128 stands for zero in the data rows.
Some points:
[117 157 125 166 157 136 165 120 122 128 171  94 136 165 144 124 223 143
  96  98 168  76 150 135 142 192 141 109 155  81 164 140  71 165 160 130
 120  87  72  83 139  59 110 127  76  84  65  95 130 115  85 108 106 145
 173 108 116 122 154 179  67 123 108  98]
[107 163 180 137 152 105  92  50 105 117  85 154 127 132  85 143  83 135
 135  95 106 135 170 152 110 112 160  90 148 142  71  48 153 134 119 167
 118 192 195 138 128 170  93 146 140  12 126 171 156 151  71  57  77 131
 185 182  74 131 109 102 120 127 128  87]
[142 155 151 111 108 112 107 147 171 106 130 141  90 160 135 134  96 133
 144 116 161 175 108 147  70  93 112 144  98 126 116 133 144  74 154 138
 118 106 141  97 120 130 106 127 160  97 111 138 137 119 103 171 143 129
 125  31 150 112 113 124 102 108 137 159]
[160 136 164  97  81  31 134 137  97 124  84 149 150 110  80 128 136 163
 132 136 159 153 116 144 135 127 170  98 132 161 165 164 131 141 123 155
 115 128 103  54 113 106  99 100 178 168 153 113  91 103 147 115 110 128
 104  84 139 108 141 126 134 158 131 146]
[ 97 136 159 120 107  55 133 122 133 176  68 134  86 166 134 138  92  78
 155  74 100 140 160 107  89 136 115 100 106 119 126 103 134  83 124 140
  85 132 133 102 109 123  94 104 109 106 138 161  99 128 168 199 163  83
 118 106  71 150 101 189 140  27 103 148]
[159  75 110 211 198 157 145 133 120 112 120  96 120 102 152 139 119 120
  70 178 187 150 126 141 177 160 107 191 204 105 106  96  81 116 149 109
 121 168 110  85 111 146 144 112  62 168 172 121 108 116 144  90 159 135
 104  60 137 208 188  66 125 142  94  85]
[ 87  61  63  95 169 100 122 167 113 148 155 223 113 116 172 156  70 132
 140 131 105  89 156 101 186 117 109 145 149  80 165 134 159  85 139 136
 146  95 133 161 108 109 194  62 167 126 105 139 197 138 149 126  66  60
 170 125 120 111 141 130 151 154  78 171]
[122 161 163  69  84 159 161 127 125 161  98  96 156 134 144 110 112  80
 126 164 141 135  98 100 121 121 123  86  85  90 131 165 134 127 124 135
 112  56 156 181 164 211 141 143 161 113 121 125 116 165 103 135  79 151
 113 205 183 113  94 166 140  95 197 173]
[135 128 114 159 158  30 168  92 103 158 203 171 154 126 127 104 139  65
 189 184 118 122 138  86  70  95  92  33  91 170 166  91 130 200 143 111
 147 164  87 156 127 158 162 179 169 138 125 109 109  97 173 147 192 101
 115 120 138 188 156 150 100 185 183  79]
[177 142  94 102 156 161 174 135 145 117 193  83 167 147 110 142 129 204
  92 151  76  87 160 117 123 134 169 176 110 117 101 145 135 141 107  77
 123 153 140 149 147 101  97 146 101 154 134  76  48 142 146 151 129 118
 120 104 136 114 139  69 110 115  91 122]
[ 64 120 127 132  91 126  51 142 146 110 192  91 138 105 113  81 180 140
 175  91 146 134 133 187 111 135  46 152 170 150 147 120 159 167  65  67
 153 100 120 185 109  98 120  99  51 137 165  99  84 179 147 102 132 162
 162 101  89 107 133 143 165 160 129  91]
[160 127  78  97 189 145 125 173 135 101  73 105 164 159 134 154 141 171
 111 127  94  66 165  68  92 129 151 199 117 133 112 125 146 159  98  96
 137 167 126 161 151 142 134  66 128 146 102 107 106 130 155 140 131  81
 161 141 125  77 151 102  97 138  68  97]
[159 204  92 141 139 145 124  88 130 132 138 158 132  82  22 102  41 187
 153 144  87 114 112 222 157 143 170 109 144 145 127 119 137 143 172 129
 119 158 113 120  76  64 104 112 142  64 145  95 111 136 119  45 120 115
  86 156 127 154 135 170 161 143 197  51]
[132 146 132 124  95 114 148 162 127 143  90 138 105 136  92 121  93 154
 147 140 129 150 159 145 107 172 130  97  75 138 175 158 124 106 145 121
  82 132 113  52  92 137 110 125 126 132 132 175  80 111 108 174 164 107
  99 120  79 138 120 138 178  93  82 188]
[113 133 108  98  95 126 121 137 107 139 146  72 156 159 175 112 129 120
 101 135 111  92  91 108 165 133 102  96 111 162 118 153 117 106 123 144
 127 145 149 140 139 153 188 165 127 141 167 112 134 174  62 108 133 153
 112 126 113 141  91 126 123  92 111 128]
[119 108 152 129  83 106 101  79  80 110  56 169 143 114 123 111 158 131
 142 133 156 154 114  98  87  97 146  90 114 134 143 118 142  89  91 161
 132 136 132  95 143 123  99 159 180 135 169 117 116  91 149 110 130 148
 185 161 134 124 138 128  89 167  77 175]
[ 84  81 184 124  77 171 158 171 145 124 119 197  95  48 153 150 100 100
 121 113 139 107 141  98  94  74 176 134 104 172  94 137 137 129 159 166
 110 104 114 183 145 121  86 143  92 171 117 143 161 137 115  97 151 175
 117 128 155 132 131 212  88  95 141 149]
[168 101 127 172 167 184 146 135 131 166 139  78 152 147 132 145 145  96
 108 109 147  92  97 145 170 142  92 144 178 121 111 104 103 117 127 121
 118 174 127  88 129 117 142 131 104 154 142 149 125 125 124 110 143 151
  97 118 149 180 173 112 149 147 111 185]
[ 97 100  53  73 117 164 130 153 122 138 124 194 123  93 145 103 115 121
 166 117 163  78 156  82 183 122 115 104 160  96 178 162 159 106 144 148
 125 106 168 137 131 149 141 110 206 118  75 110 209 128 114 147  68  74
 123 138 137  97 124 112 176 136 195 166]
[141 164 192 152 120 149 107  94 136 118 145 120 151 180 127 162 165 122
 140  96 101 110 132 198 101 164 194 145 126 106 155 104 103 147 151 129
 227  73  51 159 103 129 190 181 151 188 126 138 175  48 189 108  96 172
 106 126  59 124  85  52 221  71 113  50]
[165 105 106 151 182 136 147 144 145 117 107 111 144  81 145 171 130 159
  93 127  77 131 133  84 128 109 142 187 102  77  56 108 131 148 113  85
 129 176 123 142 136 147 113 129  99 163 135 100 122 121 117 169 176 115
 135 128 147  86 145 107 100 135 104  98]
[116 113  97 127 128 146 136 143 111 139 134  80 140 149 158 121 106 128
  70 131 139 157  83 109 158 141 110 111 169 114 144 106 112  81 105 104
 134 141  92 116 116 124 181 170  81 162 155 176 101 184 101  87 139 147
 124 127 167 119 126  99 127 118 140 104]
[ 74 125 180 168 127 131  90 107 111 133 182 139  67 154  96  40 181 162
 116  91 121 158 128 190 181 143 149 193 133 148 115 185  83 213 113 125
 168 151 153 152 159 182 173 175  72  86 126 161 141 121 231 187 138  86
  98 170 114 102  28 169 126 222 168 142]
[149 127 134 122 131 160 129 121 173 126  95 106 124  99 113 145 198 108
 194 125 128 223 120 107 163 133  89 125  97 162 114 149 148 122 114 120
 102  49 195 165 175  90  53 164 158 104  68 109 186 115 107 166 123 128
 119 161 150 167 167 103 145 128 135 137]
[143 145 144 116  85 163  71 125 162 100 172 130  62 144 180 176 105 107
 107 183 154 165 115 137  63  42 114 155 103 137 101 124 151  86 139 183
 144 106 133 101 107 123 120  61 165 129 117 171 151 118 115 155 126 157
 171 151 162 111 110 144  44 129 165 139]
[143 116  99 136 132 115 143 122 131  83 111  98 133 118 137 116 141  70
 105 140 116 136  66 119 144 158 102 115 147 139 127 136 105 147 129 133
 114 128 149 126 151 117 134  91 121 131 138 119 136 135  88 122 132 177
 104 150 158 112 132 108 150 122 140 161]
Along one direction, these points spread out more than along any other. How many in every 100 of the points above lie lower along it than each point below? Answers are rounded to whole numbers. More than half of the points above lie lower than the first one.
[165 105 106 151 182 136 147 144 145 117 107 111 144  81 145 171 130 159
  93 127  77 131 133  84 128 109 142 187 102  77  56 108 131 148 113  85
 129 176 123 142 136 147 113 129  99 163 135 100 122 121 117 169 176 115
 135 128 147  86 145 107 100 135 104  98] 85
[149 127 134 122 131 160 129 121 173 126  95 106 124  99 113 145 198 108
 194 125 128 223 120 107 163 133  89 125  97 162 114 149 148 122 114 120
 102  49 195 165 175  90  53 164 158 104  68 109 186 115 107 166 123 128
 119 161 150 167 167 103 145 128 135 137] 27
[ 97 136 159 120 107  55 133 122 133 176  68 134  86 166 134 138  92  78
 155  74 100 140 160 107  89 136 115 100 106 119 126 103 134  83 124 140
  85 132 133 102 109 123  94 104 109 106 138 161  99 128 168 199 163  83
 118 106  71 150 101 189 140  27 103 148] 12
[ 84  81 184 124  77 171 158 171 145 124 119 197  95  48 153 150 100 100
 121 113 139 107 141  98  94  74 176 134 104 172  94 137 137 129 159 166
 110 104 114 183 145 121  86 143  92 171 117 143 161 137 115  97 151 175
 117 128 155 132 131 212  88  95 141 149] 15
[ 97 100  53  73 117 164 130 153 122 138 124 194 123  93 145 103 115 121
 166 117 163  78 156  82 183 122 115 104 160  96 178 162 159 106 144 148
 125 106 168 137 131 149 141 110 206 118  75 110 209 128 114 147  68  74
 123 138 137  97 124 112 176 136 195 166] 4
[159 204  92 141 139 145 124  88 130 132 138 158 132  82  22 102  41 187
 153 144  87 114 112 222 157 143 170 109 144 145 127 119 137 143 172 129
 119 158 113 120  76  64 104 112 142  64 145  95 111 136 119  45 120 115
  86 156 127 154 135 170 161 143 197  51] 58
[160 127  78  97 189 145 125 173 135 101  73 105 164 159 134 154 141 171
 111 127  94  66 165  68  92 129 151 199 117 133 112 125 146 159  98  96
 137 167 126 161 151 142 134  66 128 146 102 107 106 130 155 140 131  81
 161 141 125  77 151 102  97 138  68  97] 73
[143 116  99 136 132 115 143 122 131  83 111  98 133 118 137 116 141  70
 105 140 116 136  66 119 144 158 102 115 147 139 127 136 105 147 129 133
 114 128 149 126 151 117 134  91 121 131 138 119 136 135  88 122 132 177
 104 150 158 112 132 108 150 122 140 161] 54
[135 128 114 159 158  30 168  92 103 158 203 171 154 126 127 104 139  65
 189 184 118 122 138  86  70  95  92  33  91 170 166  91 130 200 143 111
 147 164  87 156 127 158 162 179 169 138 125 109 109  97 173 147 192 101
 115 120 138 188 156 150 100 185 183  79] 46
